(in the rows, 128 means zero)
Where one turn sends some rows of the set: a few examples, then the rows asked
remin: [148 106 165 153 114 107 119 107 150 152 105 112 177 133 115 133 121 160
 133 120 127 133 150 153  99 112 156 109 119 124 173 131  96 126 140]
pufe: [146 156 112 141 121 128  95  90 166 138 135 103 133 112 118 151 114 111
 173 112 129 139 150 116  96  71 148 144  98 152 144 140 124  71 150]
sabiv: [137  96 126  88 117 110 156 120 111 140 131 106 157 158 142 136 100 131
 157 125 162 117 157 113  98 128 146 130  88 137 159 141 124 109 126]
Nefu: [159 125 117 158 116 120 102 118 138 121 111 150 144  77 139 153 107 167
 125 147 146 179 141 130 108 110 154 121 120 151 142 152 142 122 147]
Kilef: [130 133  82 150 117 109 119 115 136 120  83 120 147 123 157 160 115 124
 121  77 145 134 131 125 111 106 148 108  83 125 179 163 143 124 118]
fasag: [143 119 142 151 120  96 126 105 173 140 137 155 183 115 124 109 129 163
 147 124 137 126 137 150  93 107 172 125 110 133 171 132  92 121 120]
kazo: [138 154 139 115 132 140 107 117 147 114 143 138 124 129 122 154 113 126
 100  65 129 148 116 121 112 101 112 112  98 131 157 138 123 118 110]
Zugi: [144 124 106 143  55 101 112 130 147 124 108 118 146  81 153 151 108 161
 131 137 153 130 131 128 100 127 155 131 103 136 147 144 140 114 132]
gata: [135 160 129 133 127 103 139 137 158 139 124 114 149 115 141 125  81 126
 161  78 151 163 130 140 103 110 181 114  99 158 177 159 132  79 125]
Dinut: [132 120  95 136  99 114 176 119 122 119 157 149 164 151 105 151 113 137
 134 103 124 139 126 122  83 127 140 103 115 109 140 161 115 122 163]
Garub: [141 186 110 126 138 111 112 148 153 124 147 126 132 112 122 125  89 132
  95  99 137 142 124 135 128 114 152 104 121 159 145 121 134 132 141]
toka: [125 155 118 137 115 119 149 149 140 140 156 105 136 136  84 146 129 172
 136 129 169 130 144 144 124 102 152 132 107 131 105 165 149 110 137]
Pubo: [155 132 110 165 142 112 102  89 131 141 120 100 124 131 126 173 132 103
 154 123 159 127 156 130  95 100 131 130  95 121 125 140 104  89 129]
tinu: [147 123 130  97 142 122 139 114 120 139 129 152 131 139 116 131  96 111
 134 120 159 137 157 112 118  76 162 133  81 117 161 107 105 108 153]
Nulo: [116 149 118 127 118 108 129 144 133 104 133 101 129 127  94 128 130 143
 129 105 163 130 131 138 112  82  98 116 130 128 116 136 149 126 153]
zeto: [142 111 121 134 125  85 113 121 141 136 128 120 188 132 122 150 128 131
  87 144 129 132 134 127  82 128 131 118 115 147 150 117 132 147 128]
Voni: [115 154 114 152 115  85 127 140 137  93 159 145 146 102 102 150 118 128
 119  98 168 139 131 139  98  82  98 129 109 132 144 135 148  93 137]
duv: [156 124 122 123  67 133 128 110 170 107 102 133 140  97 144 163 132 159
 150 110 177 105 149 127 112 108 147 112 116 128 149 148 126 107 126]
sorav: [174 145 119 106 102 109 118 112 141 133 153  94 145 115 110 129 103 103
 176 134 127 152 154 128 104  86 143 115 104 168 141 146 133  86 128]
ratin: [129 149 131 156 117 129 148 143 119 120 156 137 150 122 108 168 113 156
 139 113 182 156 135 144 109  85 127 147  83 115 158 165 136  77 133]
Tagaf: [139 144 150 137 118 135 145 119 169 162 134  90 126 135 131 135 110 134
 151  69 121 128 145 122  89 118 157 130 107 146 134 147 141  99 103]
nimu: [142 128 115 122 156 122 120 105 169 104 109 155 184 134 134 140 145 139
 125 116 174 124 129 129  98  90 135 118 119 138 174 121 106 137 144]
pirez: [123 150 125 137 119 121 140 115 150 115 187 158 169 140 107 144  92 143
 126 121 130 141 116 122  64 123 164 134 103 167 150 143 128  94 150]
Ged: [120 119  99 139 139  92 132 105 162 145 127 136 152 139 137 152 105 138
 142 106 173 102 168 110 103 120 181 158  79 150 157 134 133  93 155]
vesus: [146 127 146 124 129 154 134 110 145 112 131 115 149 176  94 144 100 155
 135  99 145 151 134 131  95 108 149 119 111 163 147 151 134 123 184]
sero: [130 119 119 108 131  89 123 112 136 160 145 145 128 136  95 139 102 112
 110 127 135 129 159 108 113  98 179 137  76 128 131 111 122 112 143]
biso: [151 152  81 133 109 116 159 129 147 126 126 119 149 117 155 134 122 124
 126  99 138  91 148 123 106 119 154  97 115 136 145 138 145 141  93]
levok: [153 128 135 123 114 149 124 101 152 120 131 153 140  92 127 172 139 162
 136 139 143 138 148 118  99 110 144  92 146 131 121 152 119 113 116]
Gakuv: [145 125  83 168 118 116 165 115 147 116 137 155 155 148 107 141 113 147
 133  87 142 141 141 128 101 113 152 128 107 125 144 154 130 135 196]
luz: [175 138  89 136 138  82 120 115 128 126 145 117 139 119 128 122 120 105
 172 148 172 142 147 144 109 107 151 118  96 150 124 144 109 106 114]

ratin moves to Pubo
duv moves to Nulo
And these:
kazo moves to Tagaf
zeto moves to pirez
Gakuv moves to tinu

